0: [ 19  -6   0  -4  26   5  21 -30 -22 -13 -23   9  -2  25   9  61 -94  30
  10 -12 -40 -34 -49 -59]
1: [-37 -16   3 -60 -59  30 -15 -51   1 -60 -48   5  28   7  31  26 -56  14
 -41 -39  16  18 -94  11]
2: [ 39 -25  -4  13   2 -16 -35   3  63 -43  75  45  21  10 107  80   1   0
 -24  32  54  23  30 -34]
3: [ 74 -56   0  11  11   8 -16  31  32  -6  86  -3  58  54  80  48  18 -33
 -26  20   5  17  36 -61]
4: [ -7  18  76  79  13 -28 -23  -3   7  27  26  21 -17 -46  47  -5   8 -42
  -9  38 -16   7  76  -5]
5: [-79  34  29   3 -88 -20 -62 -38 -20   9 -54  12   0 -25  32 -86  33 -56
  23 -35   8  -1 -23  73]
6: [  3 -14   9   5 -44  -7 -26 -22 -34 -18 -25  18 -65  -5  -8   8 -58  52
  -5 -48  15 -32 -22   6]
7: [  5 -70 -44 -12 -22   4 -14 -61  48  22  -7  14 115  73 -29  60 -33 -40
 -31   8  39  40  46 -41]
8: [  47  -34  -58   61  -51   38    9  -32   53   57   67   -9  -17   10
   -9    6  -44   47  -54  -43   28  -25   56 -119]
9: [ 56 -44  11 -85  65   0  13 -10 -14  30  44 -46  55  39 -42 -23  18  12
 -11   1  -6 -28  33   0]
10: [ 20 -37   7  93 -52  30  36  62 -18 -23   9  16 -25  -8  28  19 -88  -7
  24 -16  46   0  48  -5]
11: [-29   2   9  18  36   3  60   8  13  28  10 -21  20  51 -27 -25  32  21
 -13  23  78 -15   5 -42]
12: [  7 -28 -13  46  11 -31 -14  65   9 -25  15  37 -26  -8  68  18 -16   3
  27  11 -19  -8 -23  30]
13: [ -5   9  12 -18 -59  -8  18  24  60  16  18  29 -10  46 -16 -46  35  21
  -8 -14  81 -61  55  20]
14: [  4 -38  30 -28  58   7  34  55 -34  11  12 -58 103  48 -64   7   2 -49
 -26  43 -28  36   9 -31]
15: [-27  18  79  60  -4 -17 -43  46 -35  34  15  21 -37 -87  48 -32  49 -55
  19  28 -27   9  70   7]
16: [ 51 -40  16 -74  58 -13  11   7 -24  30  54 -33  43  39 -34  -3  45  12
 -16  10  -9 -36  29  -7]
17: [  56   35 -115  -34   60  -26   11   42   57   41   33  -43    2   41
  -72    6  120   13  -46   43  -41  -35  -74  -77]
18: [ -92   -8  -24   63   -9  -46    1   48  -16  -73  -11   -5   90  -24
   52  -23   12 -127    1   77  -20   79    4   59]
19: [ -65  -14  -11   73  -34  -35   -8   44  -16  -62  -21   -4  104  -23
   47  -26   19 -101   21   79  -16   72    9   46]
20: [  60   80  -31  -13   20    2   -6  -46   76   21   34   33 -102   11
  112   32  -14   60  -18    4    3  -50   -5  -45]

[  35   -9    9  -34   26   10   18  -25  -32  -27  -21    8   15   -8
  106   71 -107   40  -36   -9  -63  -31  -95  -42] 0 1
[-20  12  25 -18 -48  11  25  23  48  37  12  19 -10  38 -46 -65  27  -5
  16  -4  73 -38  41  18] 13 11
[  -4   34    0   -1   42   -7  -12   -4  -48   26  -60  -44  113   33
 -114   -5   83  -68  -43  -12  -39   84  -26  -35] 14 16
[ 92  30 -52  24  60  22  31  25  28  76 -36  92 -12  15   9   8 -18 -15
 -26 -14 -22 -79  14 -75] 0 20
[  -3    3  -10   26 -127   17  -71  -95  -11   30  -26   21  -81  -61
  -37   48  -40   70   -8  -69   17   53  -49   21] 6 1
[-28  28  -3  36   2 -34 -31   9  32  61  23  44  21  -6   3 -28  73 -43
 -14  24   6  19  68  17] 4 15
[ -44    4    2  -19  -48   25 -127   28  -43 -100   -3   15   16  -42
  -14   46  -13   20   22    3   -5   34  -98   34] 1 6
[ -32   -1   22   62   -5   41   55   -8  -41  -42  -27   45 -121  -15
   -7  -48  -87   42   79  -47  -47   -3  -44   65] 6 12
[ 10 -17   0 -26  11  63  17  48 -28 -25  19 -25  28   8  17 -10  12  16
 -24  38 -25 -53 -22 -28] 16 9
[ 53  30   5  50  43 -26  32  46  -1  32   0  32 -10   9  20   9  40  17
 -15  12  -7 -50  76 -34] 4 11
[ 68  14 -22  14  -9   6 -15  37 -25 -26  36   9  -4 -11  66  33 -53 -16
  -5  32 -16 -15 -12 -12] 12 0
[-19 -12  43  18 -71  25 -33 -12 -10 -21  16 -23  29   3  37  40 -19  38
 -53 -51  72  24 -59 -85] 1 6
[ 52 -26  10 -19  79 -19  77  22  22   7   7  28  20  13  27  48 -24  -4
  78  33 -16 -14  39  36] 12 16
[ 47 111  23 -22  55 -40 -39 -26  62  79   2   3  28   1  38  32 127 -63
 -57  24  12  23  45  15] 4 16
[  6  54  45 -71 -28   0  28 -28 -56 -40  -3 -32  75   4  37 -17   6 -96
  55 -50 -11 -34 -60  72] 5 1
[ 21   3  33 -58 -30   1 -13 -24  36 -17 -23 -14  17  15  29  26 -51 -52
  -6  37  57   8  -7  18] 1 6
[ 44 -39 -19  66 -27  63 -18 -49  -1  11  -5  30 -63 -47  -4  19 -63  55
 -28 -25 -11 -49  26 -39] 6 8
[ 39  16  29 -42  26 -12  40   5  22  -1   6  38 -29  14  66 -84 -45  -7
  73  -5  65 -68  74  66] 13 12
[-20  15  12  55 -57 -14   7  -7  42  18  18  25 -10 -30  38 -11 -66   3
 -20 -18  49  -4  40  -9] 10 4
[ -55   51   22  -24   48  -12   51  -20  -29   37  -72  -66  111   16
 -127   15   69  -55  -38   38  -60   92  -44  -31] 14 11
[-18 -13  30 -36   1  19 -18 -30 -29 -54   0 -51  65  -9  -1  11   4  73
 -22  25  13  24 -42  -8] 1 0
[ 17  -5 -45  -3  -9 -25   9  38   1  92  63  50 -57  20 -32 -16  55   3
   3  29 -12 -67  68   7] 13 16
[ -35   -2   17   82 -117   47  -20   -8  -35   17   71  -22    6    7
   36   19    1   -5   -9   -8   31   12   12   53] 10 6
[  -5  -33   33  -16   40    6   69  -14  -43   -7   35    2   -2   54
   26   29 -113   27   20  -26   -2  -47   18   13] 0 6
[  -6    6    9   20  -84  -11  -88 -108  -34   -8  -27  -17  -95  -42
  -23   58  -79   74    2  -91    0   21  -22   29] 6 1
[ 92 -60  48 -44 -59  30 -29 -24   0  11  41 -15 -45   7  44  49 -29  51
  -6 -59  33 -36  43 -31] 6 8
[-25  -4  26   2   3  22  -2 -32 -59 -23 -32  36 -22 -12 -42 -40 -50  38
  45 -15  14  28  -4  -4] 6 0
[ -8  36 -39  46  43 -49  -6 -40  -9  27 -41   4 -18 -62 -85 -58  27 -33
  46  80  -4  61  50  36] 4 15
[-10  24  -6 -23  46  28 -17 -32 -84  47  -7 -17 -21  12 -13  -7  13  43
   5 -44  17 -17 -31  19] 6 16
[ -8 -41   1 -29 -14  -2  40  34  26 -20 -13  17 -52 -14   4  12 -37  45
  54 -30  45 -28 -13 -40] 6 12
[ -31  -39  -13   61  -61   22  103  -25  -76   32  -46    0  110  -35
  -43    8  -57 -108   15   32  -16   99   19   13] 19 18
[  7   5  49 -25 -59   7 -66 -29  -9  26  32 -58  12   6  74 -18  83  16
 -92 -14  70  -2  64   9] 13 4
[ -6  -1  54 -37  80 -13  33  14 -90  21 -26 -82  79  -3 -61  39  29 -68
   8  25 -89  82 -10  51] 14 16
[   6   -8    3  -10   54  -11   -1  -24  -38   28  -66  -68  110   -7
 -127  -11   48  -48  -21   42  -50  108  -71  -20] 14 9
[ 55  78 -11 -42  48 -39 -44   1  64  78  11  29  33  47  41   5 111 -44
 -46  61  27  19  60  19] 16 3
[ -8  35 -22  43 102  -7   4  33 -12 -17  42  84  11 -10  13  -7 -20   6
  -9   4  -5 -22   4 -11] 12 4
[ -4 -27  33 -35  24   4  -5 -35 -96 -41   4 -35  95  15   9   9   4 -23
 -14  37  -3  51 -55   8] 14 1
[  0 -35  29  40  -9  10  67 -43 -28  16  30  25 -12  23  -4  -3 -65  -1
  30 -20 -59  14  18  -8] 0 6
[-31  16 108 -29  65  11  -4 -26 -18 -17 -29   4  46  20  95 -13 -21 -50
 -31 -29  37 -28 -57  -8] 1 0
[-68  18 -28  -1 -19 -39  14 -36  10 -23 -60  34 -33  -8  -2 -45 -32  26
  31 -12 -23  -3 -42 -14] 6 0
[ 60  43   5   8  27  13 -24  11  27  31  38 -21  -7 -15  27 -14 -32 -22
 -52  40  -6 -26  42 -47] 4 3
[-24 -10  53 -33 -36  26 -22 -28 -57 -31 -48  16 -22 -24 -46 -21 -46   7
   7 -19  35 -27 -47  27] 6 1
[ -66    8   48   31   17   12   48   31 -110  -14  -12  -77   53   15
   -2  -23   29  -40  -13   -9  -25   26   14   33] 14 11
[ 43  60 -38 -41  59 -66 -36  -5  55  38  -1  29  35  33  32  15 109 -54
 -52  50  17  -9  34 -14] 16 17
[-13  16  40 -68  24  21 -38   1 -45 -71 -45 -70  42 -44 -42  -4  10 -19
  -7  17 -28  22 -72  43] 1 14
[ 17 -47 -40  71 -97   4 -17 -30 -18   9  51 -24  65 -29 -34  42  13 -26
 -41   2 -28  75 -30 -64] 7 3
[  2  -2 -19  11 -13  38  22 -55  61 -19  26  57 -50  14  -2  -8 -36  44
 -10 -45  12 -18 -12 -11] 6 0
